In the rows, zero is written as 128.
Rotation paths and how fast each direction turns (deg/step):
Each turn is a multiple of 5 degrees from 10 to 175, or 0.
Each row of a path follows its step; steps can be skipped.

step 0: [131 123 126 129 121 126 120 123 135 125 138 125 124 138 118 133 136 145
 141 119 126 128 137 119 117 120 138 132 117 131 132 136 132 148 144 138
 123 128 123 134 135 134 136 123 130 123 126 149 151 136 121 138 127 135
 139 131]
step 1: [123 136 126 123 139 137 122 132 135 128 129 126 140 114 122 133 116 128
 131 124 124 140 118 107 124 119 122 143 118 128 131 120 135 127 130 136
 140 125 122 137 138 117 126 119 133 130 129 147 127 146 135 126 133 128
 113 142]
step 2: [124 124 126 113 146 125 124 131 142 130 124 136 126 126 122 144 127 113
 115 116 132 135 131 133 110 133 159 128 125 120 113 116 128 138 118 133
 132 128 133 123 126 128 129 130 131 126 138 136 134 137 118 130 127 130
 126 131]
step 4: [141 132 122 137 142 130 137 132 137 133 137 138 128 128 117 136 135 130
 127 121 125 125 135 108 116 125 137 125 135 129 135 138 127 137 148 123
 144 116 132 137 148 131 135 121 138 128 138 131 130 124 137 129 123 119
 143 132]
step 5: [133 133 121 126 138 137 123 121 138 127 131 129 146 128 128 132 130 122
 132 110 124 133 146 114 123 131 136 136 118 151 138 117 136 136 128 131
 126 126 125 131 128 129 121 133 143 140 106 138 126 124 121 131 135 135
 125 140]
step 6: [115 121 139 117 129 132 129 133 128 123 141 138 130 128 127 140 137 135
 131 116 138 155 127 127 117 134 144 129 116 124 130 124 124 123 124 141
 136 126 124 151 127 135 121 127 126 124 139 139 135 119 131 123 133 126
 122 140]
step 7: [130 126 145 119 132 122 127 124 133 126 136 137 123 131 123 120 115 122
 141 124 127 123 130 103 124 129 143 119 117 123 121 127 137 128 130 150
 139 135 136 119 130 133 133 136 132 131 126 136 141 150 130 126 126 119
 134 125]
step 8: [141 130 128 127 127 124 128 138 129 130 131 131 130 126 114 150 125 125
 130 123 127 140 122 106 126 122 139 132 124 132 136 130 117 145 127 118
 131 129 136 125 143 127 117 109 120 129 126 142 135 140 129 142 130 141
 130 117]
step 9: [134 134 122 124 146 139 110 122 142 129 129 139 144 126 115 133 129 134
 117 124 125 131 124 119 118 131 140 114 131 120 142 124 132 133 135 133
 120 123 124 128 144 123 128 132 129 125 128 126 129 133 118 134 136 119
 110 147]
step 10: [128 131 121 127 141 124 130 128 130 119 132 143 138 133 130 127 122 115
 127 118 123 135 122 130 104 139 139 135 127 127 144 106 126 134 130 139
 141 135 128 136 125 135 133 133 131 124 133 146 126 116 131 127 139 128
 142 119]
step 11: [121 117 130 130 124 116 146 139 139 125 127 128 125 126 115 122 137 117
 128 115 132 125 136 104 121 129 143 115 133 131 126 127 136 131 135 143
 126 129 120 147 128 136 120 122 127 124 116 129 132 134 137 136 136 124
 134 139]
step 12: [130 139 125 124 132 121 130 137 120 122 149 136 132 132 125 152 128 132
 134 127 123 135 148 105 130 131 139 134 127 143 130 123 132 117 137 126
 134 125 145 121 136 117 123 131 133 126 132 135 132 135 133 128 136 122
 128 137]
Speeds:
[129 128 130 131 126 129 127 128 128 125 127 125 122 127 127 126 128 128
 131 127 128 126 129 128 126 132 125 127 130 126 130 131 129 129 126 132
 128 128 129 128 131 129 131 127 126 130 128 131 127 129 134 128 130 128
 134 129] | 100
[126 128 130 132 128 128 129 128 127 128 128 131 129 124 127 128 127 123
 128 128 123 131 129 130 127 127 127 128 129 128 125 124 126 129 129 130
 124 124 129 125 131 134 128 130 129 129 126 128 130 128 128 128 124 133
 129 127] | 130
[127 128 128 128 128 128 126 134 128 126 125 127 130 131 128 128 131 129
 125 132 126 127 123 128 123 126 126 130 129 124 128 125 129 131 129 131
 125 130 129 129 130 126 128 128 127 126 126 130 129 134 126 128 128 127
 127 125] | 45
[123 127 129 129 129 131 128 129 132 128 126 128 128 126 132 130 125 129
 128 130 129 131 127 133 122 132 130 127 126 128 132 130 128 125 128 128
 129 130 131 127 128 127 127 127 131 131 127 124 128 128 126 129 130 131
 128 129] | 95
[127 124 131 125 124 127 129 132 127 129 127 129 129 127 130 125 125 126
 128 128 131 132 123 127 130 127 126 129 128 129 131 129 126 131 131 126
 126 127 126 130 128 127 127 124 126 129 125 131 128 124 131 131 129 130
 127 130] | 145
